One turn sends every row of this set to another row. A few are shown first. Where does it send the rows asked after them?
sazi:  1.052 -0.461  2.268 -1.707  0.531 -0.863  1.483 -1.948  1.760 -4.023 -0.168  1.696 -1.083 -0.195  0.097 -0.169  2.520  0.403  1.178  0.493 -3.109  3.142 -0.521 -0.370
Fomin:  2.181  1.403 -0.023 -1.203 -3.890 -2.635  1.075  1.077 -1.725  1.960 -0.851  2.525  0.875 -2.112 -0.048  0.079  0.737  1.189 -1.051  0.129 -2.039 -1.937  2.192 -1.765
Mafuz:  4.839 -0.565  2.788 -2.693  0.411 -4.119  1.979 -0.973 -0.397 -2.040 -1.945 -0.561  0.151 -2.021  1.253  1.062  1.403 -0.806 -1.729 -1.655 -2.360  1.058  2.134  0.457
Zani:  1.397 -0.216  1.535  1.182  0.866 -0.173  3.567 -1.253 -0.667 -1.738 -0.920  2.399  0.571 -3.271 -0.961  2.113  0.540  0.178 -0.223 -0.939 -2.170  2.473  2.371  1.552
robu:  1.749  0.471 -1.183 -1.303 -4.048 -2.888  0.919  1.795 -1.666  1.470 -0.019  2.785  0.370 -2.979 -0.068  0.949  0.087  1.946 -0.838 -0.531 -2.229 -1.159  1.675 -1.066
Funu:  1.889  0.944  0.108  2.062  0.161 -2.506 -2.519 -1.768 -0.033 -3.330 -1.504 -1.006 -0.698 -1.840  0.215  0.972 -0.168  0.502 -0.691 -1.434 -2.804  0.616  0.854 -2.646
sogi:  4.562  2.444  1.042 -1.224 -3.227 -4.312 -2.122  0.614  0.352  0.758  1.255  2.273 -0.772  0.649  0.863  1.174  2.894  0.928  0.809  0.065 -2.575 -0.236 -0.256 -0.397
Tinun:  3.173  2.426 -0.138  1.194 -2.249 -1.659 -0.881  1.489 -0.300 -0.610 -0.490  4.843  1.617 -1.900  0.042 -1.178  1.023  0.629  0.892  2.722 -3.205  0.256 -0.593 -0.675
lak:  1.305 -0.741  0.877  1.488  0.184  0.247  3.099 -0.940 -1.036 -1.737 -0.476  2.083  0.362 -3.782 -0.617  2.698  1.004 -0.080  0.394 -0.919 -2.776  2.592  1.426  1.650
Legeb:  3.261  1.731  0.115  1.260 -2.114 -0.782 -0.841  1.624 -0.273  0.370 -0.107  4.293  1.871 -1.339 -0.172 -0.772  2.405  1.018  1.092  2.534 -3.547 -0.318 -0.337 -0.312
fovi:  1.577 -0.722  1.251  1.433  0.790 -0.594  3.274 -0.044 -0.901 -1.681  0.358  3.241  0.021 -3.696 -0.295  2.201  1.881  0.508  1.180 -0.298 -3.200  2.672  1.837  1.890
Zute:  2.068 -0.581  1.729 -2.456  0.176 -0.938  2.297 -1.610  2.105 -4.062 -0.044  1.388 -1.391 -1.339  0.920  0.374  2.204  1.580  1.749 -0.581 -3.040  3.143 -0.498 -0.158
Vemin:  2.931 -0.972  1.911 -2.028  0.122 -0.774  2.403 -1.928  1.146 -4.243  0.709  1.333 -1.610 -0.718  0.164  0.564  3.003  0.818  1.630 -0.763 -2.773  2.875 -0.042 -1.335
gaz:  2.126  2.005  0.623  2.832 -0.127 -2.317 -1.775 -1.941 -0.873 -3.793 -0.615 -0.498 -0.599 -1.597 -0.269  0.522 -0.621 -0.757 -0.115 -1.042 -2.803  1.473 -0.420 -2.232
mazil:  2.128  1.520 -1.422 -1.299 -4.214 -2.922  0.928  0.775 -1.529  2.013  0.013  2.312  0.723 -2.153  0.023  0.827  0.450  0.808 -1.132 -0.888 -2.085 -1.672  1.573 -0.904
nonu:  2.007  1.123 -0.063  2.457 -0.172 -2.296 -2.568 -2.549 -0.551 -3.474 -1.229 -0.260 -0.655 -2.257 -0.557  0.961 -0.024 -0.437 -0.276 -1.470 -2.701  1.038  0.073 -2.220
ditus:  1.645  0.998  0.391  1.735 -0.236 -2.473 -2.400 -1.294 -0.476 -3.181 -0.903 -1.413 -0.571 -1.537  0.638  1.080 -0.013 -1.068 -0.626 -1.859 -2.297  0.886  0.673 -2.655
kezu:  1.809  1.206 -1.540 -0.943 -4.338 -2.897  0.937  1.254 -1.174  1.644 -0.117  1.763  1.047 -2.140  0.269  1.018  0.133  1.134 -1.136  0.021 -1.763 -1.159  2.055 -1.856
Lupu:  3.314  1.431 -0.224  0.507 -2.127 -1.964 -0.805  2.177 -0.495 -0.513 -0.738  4.534  1.118 -1.825  0.117 -1.440  1.463  1.533  1.490  2.542 -4.052  0.291 -1.297  0.069
miva:  4.307  1.982  1.632 -1.478 -3.902 -3.658 -1.811  0.286  0.377  0.941  1.403  2.258 -0.541  0.439 -0.309  1.051  3.422  1.158  0.586  0.410 -1.804  0.055  0.010 -1.475
doza:  4.500 -0.846  2.234 -3.002 -0.086 -4.091  2.442  0.016 -0.550 -1.917 -1.895  0.644  0.621 -3.219  0.707  0.424  1.867 -1.139 -1.508 -1.366 -2.137  1.431  2.903  0.471
puvo:  1.500 -0.428  2.217 -2.523 -0.212 -1.373  1.045 -1.757  1.850 -4.556 -0.073  1.738 -1.021 -0.985  0.749  0.102  2.109  0.953  1.314  0.469 -3.361  3.275 -1.148 -1.164
Suv:  4.992 -0.520  2.023 -3.219  0.355 -3.318  3.069 -1.475  0.163 -2.468 -2.009 -0.097 -0.173 -2.433  0.869  0.312  1.555 -0.653 -0.733 -2.007 -2.029  1.375  1.559  0.819
gev:  4.212  1.667  1.457 -0.915 -3.808 -4.043 -1.442  0.730  0.289  0.861  1.098  2.666 -0.793  0.676  0.864  1.696  3.832  0.403  0.830  0.421 -2.370 -0.318  0.436 -1.413
Kede:  2.402  0.856 -0.876 -1.053 -4.362 -2.975  1.503  1.044 -1.175  1.570  0.011  2.656  1.291 -1.941  0.205  0.960  0.889  1.205 -1.278  0.184 -2.210 -1.511  2.092 -1.930
Suvek:  1.979  1.396 -0.042  2.602  0.212 -2.311 -1.327 -1.099 -0.588 -3.176 -0.912 -0.982  0.838 -2.255  0.196  1.125 -1.270  0.420 -0.915 -1.555 -2.517  1.167  0.764 -2.533
Feseb:  3.531  2.073  0.079  1.170 -3.092 -1.370 -0.319  1.456 -0.120 -0.496 -0.448  4.812  1.594 -1.665  0.060 -0.920  1.970  0.630  0.824  2.974 -3.785  0.119 -0.168 -0.463
rase:  4.672  1.042  0.956 -1.532 -3.342 -4.677 -2.097  1.273 -0.308  0.943  0.967  2.156 -1.105 -0.074  0.042  1.605  3.159  0.396  0.845 -0.439 -2.213  0.124 -0.250 -0.148
bil:  2.414 -0.766  0.883  0.411  0.657  0.367  3.207 -0.869 -0.230 -2.146 -0.793  2.191 -0.521 -4.085 -0.066  2.016  1.450 -0.107  0.787 -1.597 -2.563  2.206  1.847  2.109
fomag:  3.120 -0.458  1.493  1.148  1.210  0.178  3.703 -0.535 -0.715 -2.527 -1.248  2.293  0.332 -3.617  0.006  1.713  1.966  0.078  1.606 -1.127 -2.379  2.681  1.959  0.831
kam:  4.383  1.705  1.171 -0.551 -3.083 -4.030 -2.234  0.654  0.151  0.756  1.587  1.982 -1.372  0.904  0.607  1.410  3.143  0.155  0.623  0.536 -2.287 -0.424  0.131 -0.809
Nazu:  2.357  1.403 -0.438  2.684  0.188 -2.756 -1.751 -2.148 -0.577 -2.982 -1.723 -1.166  0.388 -2.081 -0.414  0.911 -0.440  0.322 -0.393 -1.421 -2.763  1.073  0.288 -2.184
pefed:  2.644  2.359 -0.653  0.720 -2.689 -0.936 -1.201  1.674  0.187 -0.327 -0.229  4.582  1.324 -2.128  0.400 -1.243  1.312  1.012  0.784  2.163 -3.708 -0.070 -0.496  0.059
lel:  4.562 -0.731  2.198 -2.759 -0.351 -2.376  3.136 -0.883 -0.036 -3.051 -2.175 -0.650 -0.280 -2.686  0.717  0.080  1.761 -0.260 -0.762 -1.649 -2.063  1.509  2.884 -0.400
san:  4.068 -0.623  2.647 -2.941  0.443 -3.524  1.830 -1.144  0.693 -2.245 -1.891 -0.569  0.390 -1.407  0.538  1.033  1.830 -0.786 -1.712 -1.774 -1.518  1.730  2.542  0.244
ros:  1.785 -1.043  1.638 -3.117 -0.752 -2.517  2.142 -1.399  1.449 -3.720  0.869  1.531 -0.978 -0.609  0.360 -0.175  3.088  0.826  1.446  0.477 -3.392  3.419 -0.694 -1.024

sazi turns into -> Zani
Feseb turns into -> Kede
Now find these:
kezu turns into -> kam
Suvek turns into -> ditus
sogi turns into -> pefed
Funu turns into -> nonu
doza turns into -> ros
Zute turns into -> bil
puvo turns into -> lak
rase turns into -> Lupu
lel turns into -> Vemin
Legeb turns into -> Fomin

One turn sends every row of this set to another row. A few are shown first. Where does it send the rows asked after them?
Nif:  2.130 -2.566 -1.654 -1.585  1.367 -1.144  2.024 -0.063  1.286 -0.694 -1.898  1.147  2.378 -0.595 -1.297 -2.976 -0.445  0.413 -2.827
nosag:  0.342 -3.335  1.219 -1.263  1.511 -1.284 -2.980 -0.014 -1.311 -1.977 -3.877 -1.006 -2.406 -1.422 -1.315 -0.444  0.724  0.746 -2.326
pevot:  0.752 -3.112  0.480 -2.780 -0.933 -1.026 -1.791  0.915 -0.580 -0.179 -2.899 -0.342  2.771 -4.622 -2.873 -0.424 -0.097 -0.458 -5.418
Tepu:  1.902 -1.873  1.466 -1.305  3.420 -1.883 -0.959  0.125 -0.321 -2.416 -4.419 -0.821  4.617 -0.343 -0.404 -2.212 -0.427  2.190 -2.332
Luva:  1.624 -5.008 -1.712 -1.709  0.463 -0.475 -1.987  0.236 -3.928 -0.623 -2.193 -4.193  2.495 -1.274 -2.601  0.976  1.873 -0.792 -5.108
Sesa: -0.347 -3.688  0.270 -1.066  2.182 -2.785 -1.456 -2.476  1.675 -2.546 -3.801 -2.311  2.034  0.993  0.066 -1.719  0.262  1.992 -2.035
moraf: -0.122 -3.247  0.242 -2.630  1.867 -1.108 -1.839  0.823 -0.997 -0.005 -4.813 -0.646  3.125 -4.412 -3.374 -0.418  1.152  2.228 -3.530
Batoz: -2.347 -5.369 -0.579 -2.068 -1.035 -0.501  0.857  0.136 -3.454 -2.959 -2.662 -0.846  3.699 -1.710 -0.513 -1.152  0.406 -0.843 -3.890
fufof:  0.248 -5.676 -3.406  0.401 -0.502 -1.563 -2.023  0.538 -0.502 -0.748 -2.285 -0.456  3.504 -0.275  0.293  0.042 -1.327  0.099 -5.528
Tup:  2.110 -5.617 -1.438 -1.819  2.150 -0.428 -3.667 -0.145 -1.337 -1.748 -2.847 -3.880  1.983 -0.930 -2.482  0.703  3.249  1.656 -3.863
Tirin:  0.979 -4.861 -1.444 -1.492 -0.754 -0.780 -1.185  0.187 -1.152 -1.721 -3.831 -1.271 -2.360 -1.802 -0.957  0.534 -0.378 -1.100 -3.438
Vuda:  0.936 -2.814 -0.682 -1.846  0.531  0.249 -0.064 -1.745 -0.430 -2.174 -0.213 -2.482  4.807  0.765 -3.963 -2.682 -0.126  0.697 -4.013
Zema:  1.193 -4.555  0.216 -0.960  2.335 -1.385  0.818 -1.189 -0.994 -2.744 -2.338 -3.159  3.792  0.225 -1.298 -1.085  1.173  4.549 -2.005
Gedi:  2.259 -3.853 -0.139 -1.346 -0.557  0.417 -1.922 -1.039 -2.345 -1.523 -0.165 -0.607  2.904 -2.046  0.757 -0.222 -1.615 -1.526 -1.925
Nubig: -0.317 -2.006 -2.022  1.037  1.802  0.098  1.179 -0.828 -0.585 -1.951 -2.769 -3.043  1.365  1.761 -0.608 -2.036  0.662 -0.983 -3.312

Vuda turns into -> Nubig
Tirin turns into -> pevot
Now find these:
Sesa turns into -> Tepu
moraf turns into -> Tup
fufof turns into -> Gedi

